In the data rows, 128 means zero.
Here are some points:
[137  90 121  87 112 149 180 160 161 144 162  63]
[110  99  96  87 117 131 180 160 161  97 125  53]
[124 142 163 170 119  97 128  76 100 174  84 152]
[132 148 161 170 171 100 128  76 100 122 147 110]
[143 128 152 170 164  98 128  76 100 115 114 113]
[133 130 121  87 141 125 128 160 161 139 227 223]
[116 143  77 170 117  99 128  76 100 119  74 119]
[115 104  48  87  87 188 180 160 161 117 135 163]
[147 134 204  87 186 108  76 160 161  93 107 159]
[110 154 100 126 143 124 128 244  97 113 150  93]
[114 155 194 170 122 114  76  76 100 176  98 113]
[127 121  70 170  80 167 180  76 100 149 140 133]
16 more points follow, each with its number after it:
[ 80  70  78 170  89 204 180  76 100  98 125 137] 0
[152 116 152 170 148  58 128  76 100 128 113 128] 1
[143 193 101  87  68 182 180 160 161 160 146 101] 2
[124 176 154 126 174 136  76 244  97 112 134 150] 3
[124 135 110 170 139 123  76  76 100 130  94 227] 4
[147 206 182  87 198  44 180 160 161  61  47 111] 5
[127 154 186 170 175 118  76  76 100 126 104 138] 6
[131 183 108  87 135 162 180 160 161 108 177  92] 7
[ 99  94  91 126 108 146 180 244  97 100 151  56] 8
[111  95  31  87  68 212 180 160 161 125 133 149] 9
[148 124 173 170 146 113  76  76 100 138 153 132] 10
[112 110  87  87 124 134 128 160 161  98 134  59] 11
[112 159 127  87 183 119  76 160 161  65 115 255] 12
[149 131 225  87 165 116  76 160 161 125 160 127] 13
[119 154  73  87 105 143 180 160 161 123   0 162] 14
[142 127 190  87 133 118  76 160 161 153 163 103] 15
Which three of these numbered points are nearest to each point below, looking only along the 3 directions in which the first points spread most? Their numbers follow each, nearest first.
[157 118 189  87 158 126  76 160 161 124 148 135] > 3 15 13
[131 161 176 170 203  53 128  76 100  87  66 110] > 6 1 10
[130 160 171  87 204  64 128 160 161  85  70 110] > 5 15 3
[142  93 135  87 129 130 180 160 161 127 154 107] > 7 11 2
[126 150 111 170 105 108  76  76 100 163 150 223] > 4 10 1
[ 87  50  18  87  96 199 180 160 161  83 141 119] > 9 2 7
[131  84 137 170 143 141 128  76 100  67 253 216] > 4 12 10
[158 101 158  87 159  57 128 160 161 108 106 143] > 15 3 13
[134 143  22 170  98 170 180  76 100 108   0 199] > 0 14 4
[120 153 145 170 168 128  76  76 100 120 166 187] > 4 10 6
[128 163 154 126 197 114 128 244  97  84 128 102] > 5 3 15
[142 132 198  87 142 117  76 160 161 147 152 102] > 15 3 13
